Each row is where one point has got to under a steady rotation. How many steps took it there?
The counts run from 0 to 251.
[ 26   2 -11   5  -5 -24  -6   9  39  10  36 -25 -17  -3  -6   0   9 -17
   8   3  16  18  13   7 -29  28 -29 -19 -15 -19 -41   5   9 -38  10 -16
 -26 -17   2] => 202
[ 22 -12  42 -10  -9   3  22  22  -4  -5  -8  23 -33  11  32   6 -24  -8
 -12   1  42 -13   4 -17   7   5  15  12   1   0  47   8  20  12   1  -4
   6  38  31] => 33
[-31   7 -15  13 -12 -16 -10 -46  -9  -5   4 -22 -11 -18 -42  15  19   2
 -17  -5 -18 -11 -19  -9 -33  -7 -13   2  -3 -21 -18 -33 -33  -9  -3   1
  -5 -41  -2] => 76
[  0 -10 -60   4 -20   2   7  12  -3  23   4   9  12  11 -19  16  29  18
   2   0 -14  25   7 -11  10  13  -3   0  14   0 -47   4  17 -15   5  45
 -24 -26 -20] => 207
[-12 -28   6  10   0  17  11 -23 -11  -3  -3   2  14  19  48 -15  -4  14
  21  24   1  -9  13   6  23 -37  30   5  16  28  10 -10   2   1 -42 -14
  45  13   3] => 140
[ -1 -17 -34  -1 -13 -15   7  17   2   8  21   1  20  15  16 -17 -16  13
  34   5  27  20  33   8  -5  29  23  28  -6 -17  -6  10  62 -20  -5  -8
   9  13  23] => 10
[ -2  -8  -3 -18  14  36 -31  42 -18  -6 -41  26  17 -15 -10  -2 -21   1
 -10  -1  13  -9 -13  -7 -19  -9   3  -2   5   6 -12   7 -23  32 -45  37
 -10  10 -20] => 104
[  0   2  29   9  -3  18  25 -20  -6  -6 -27   1 -36 -17   5  21   8 -15
 -21   7   8 -38  -8  -4   6 -45 -16  -9   6 -17  15  -8 -43   6 -29 -20
  12  -9  25] => 53
[-21  29 -30  31  -9  10 -16   0 -33  19 -17 -14  -6  -3 -33   4   8   9
 -28 -18 -22 -14 -11  35   3 -26 -29  -8   9 -11 -12   5  -5   3  36   1
 -23 -31  -2] => 187
[-25 -11 -18  -6   0  13  49  -6 -29 -15 -20   3 -13  -9  -2  25 -11  21
  -7 -23  17  -5  -4 -18   2  27  33  35   5 -24  11  37  13  32  21  19
  14  -2  19] => 156
[  3  -1   6  17 -23 -30 -24 -15  20   2  29 -26 -10  -6  10   2  -1 -28
  -1   2   3  -7  12  13 -31 -22 -16 -33 -36  19 -36 -15 -15 -28 -24 -32
 -13 -32   3] => 200
[-18 -42  16   7  13 -16   0 -33  21 -26  31 -23 -44  -5  32  -8  -5 -14
 -10  -4   1  -1  -6 -18 -17  42  -6  -3 -10   9  40  24  -3 -18   9 -15
  14  -8  -8] => 146
[ -8  -4 -50  21  29  13   8  10  -5   7 -11 -22 -19  -2   2   4  32   3
  11  19   2   6  17  23   6  34 -36  25   0 -52  28   8  10 -11   7  -6
  19   1  19] => 133
[  9  25 -21  14 -12  -6   9  -7  -2   4  14 -27   2  12 -50 -10   7  32
  15   9  12  17  -8  -5 -25  12   3  18  18 -48 -19 -41  -8   1  34  -3
  -9 -16   0] => 79
[-19 -34 -46  27  -5  35   4   8  -7   3  -4  -9  -2  -4  -5 -13   5  18
  10  22  -7   3  12  -7  16  -4  -3   9  32 -53  54 -30  18   5 -14   4
  15  10   7] => 135
[ 15   0  13   3 -15  15  18  -7  -5  24  -2  16  34   3  -8 -43 -33   2
   6 -48 -17   3 -15  -8   3 -33  16 -13  26   6  -6   6  33 -13  11 -22
 -11  30  22] => 172
[ 14   6  29  18 -21   2  23 -16  17 -13  27 -27 -59   8  -2  14  14   0
 -23  27  19  -4  -8  -5   6 -10 -20 -17  12 -25  33 -20 -34  -3  32  -9
  -3  -9  -2] => 56
[ 12  -8   4 -24 -11 -28  20  23  -3  10  -4  25  33  28  22   6  -3  -6
  10  -4  18  17   4 -15  17  15  44  16 -19  45 -15   9  12   1 -31  35
   6  12 -11] => 230
[ 11 -10  17 -16  -7   9  27   6 -22  17 -15  31   9   6  10   3 -21   8
 -16 -46  -2  -3 -11   8   7 -18  12  -1  25  19 -24  58  18 -13  30   1
 -18  12  18] => 174
[ -9   5   2  19  -5   9  11   7 -35  23 -25  15  13   5   8 -19 -24   1
  18   0  10 -21   2  15  21 -38  27  20  -5  11  35 -12  28  13 -23 -16
  25  35  34] => 30
[-13   4   8  -2  11 -15 -16  13  14 -12  -3  -8  -4 -24 -21  -1  -3 -48
 -14   1  -5 -11 -16 -42 -16  34 -11   4 -32 -13  51 -22 -23   4 -34  22
   2  10 -14] => 236
[ 27  47  31 -12 -16  -3  32   9  22 -18  28  -8  -8 -16 -20   7 -24 -27
  -8 -15  26 -16   1 -24   8   1  10 -21 -17  -3 -21  -1 -46   9   6  -2
 -22  -4   2] => 180
[ 11  -3  21 -24 -38  -4  32  14 -21  10  -1  41   9   8   9  24 -14  -3
 -21 -42   9 -16  -1  -7  12 -13  16   7  21  13 -23  40  13  -9  16  11
 -22  11  26] => 175
[  4   6  12 -26  11 -27   1  21  10 -14   0   8  -7 -19 -12  21  10 -44
 -10   0  16  -9 -10 -39 -10  49 -10  22 -35 -11  35 -13 -17  -5 -34  30
   7   9   0] => 235
[ -3 -35  -8 -13  16  10  10  40  12 -17 -14  -3  -4 -19  43  11  -9 -28
  -7  -3  21  -5  19   1  -5   8  -7 -22 -34  -7  -8  50  -8   9 -52  -2
   1   8   7] => 123
[ 18  41  -8   7  -8  19  -8  -7  -6  24  -2  13   0 -15 -39   9  29 -18
 -18 -15 -22 -20 -16  -4   9 -10 -43  -5  28 -19  -5 -21 -27 -26  22  22
 -26 -12  -1] => 185
[ 23  -1   4  16 -11   0  27 -22  22  38  18  -1   7  29  -1 -18  24  11
  11  -8 -21   9  -1  13  11 -26 -26  -7  39 -15  -9 -12  15 -43  28 -19
   3   7  16] => 61
[ 17  24  15  11 -11  -7  24   4   2  12  25 -12   5  25 -15 -39 -31  24
   3 -22  11  16  -6  12   0   7  13   1  15 -12   4   9  33   0  75 -19
 -12  19   6] => 170
[  1 -16  -1  21 -11  -1  18 -33   5  39   2  -3  12  12  -2 -16  19   6
   2 -25 -42  -4  -5  13   1 -44 -19 -13  35 -19 -18  -9  29 -43   8 -27
   2   3  26] => 62
[ 11  21   2   5  25  33  53  -1 -14   7 -40   8 -10   3   9   8   3  10
   2  -8  10 -12  -5  23  35 -31  16 -11  -1  13 -19  36 -34  27  -3  -3
  22  -1  12] => 50
[  8 -20 -21   4 -27  -4 -23  38   4  27  22   8  29  30   7 -23   1  -2
 -11  10 -18  15  11   4  27  -2 -22  -6  20  -2  30 -14  33 -22   8  23
 -18  21 -25] => 116
[  6  -4  -4  14  -2 -26 -17  -1  33   4  28 -25 -21   2   1  -3   3 -24
  -3   0  10   5  11  18 -37   9 -24 -25 -35   6 -40   9  -7 -31  -2 -30
 -20 -24   0] => 201
[-10  14 -23   7  38 -11  35 -35   4  12   9  -6  16   4  -2 -26  14   2
  27 -30 -28  20 -10   0  16  40   5  18  -4   4  -5  35  25 -25  20  -3
  19   1   2] => 151
[  3 -12  42  -7  -1   9   3  12   2 -12   5  -4  17  20  32 -30 -28 -12
  -6  21   9  -2  -2  -2  22 -30  13 -25   0  26  37   2 -23  18 -26 -12
  21  30 -19] => 250
[ -3 -19  -6  -6   3  21  -1   9  29 -25  17   3   2 -23  22   9   5 -41
 -12  20  -7 -10   2 -37  25   7  -7 -31 -10   8  20  -3 -41   3 -43  34
   2   3 -31] => 126
[  9  -6  48  -3  28   4   4   1   4  -9   1  -5   6  27  44 -28 -17 -18
  -1   8   7  -3  -7  18  15 -16   5 -20 -10  43  29  21 -26  11 -12 -21
  25  21 -20] => 251
[ 14  12  -5  12  -4 -41 -31  -2  -1  26  10 -14   1  39  -7  -4  27   2
  20  26  16  19   7  16 -17  20 -10  31 -12   2   7 -47  22 -36  -3  -1
  12  -7   2] => 221
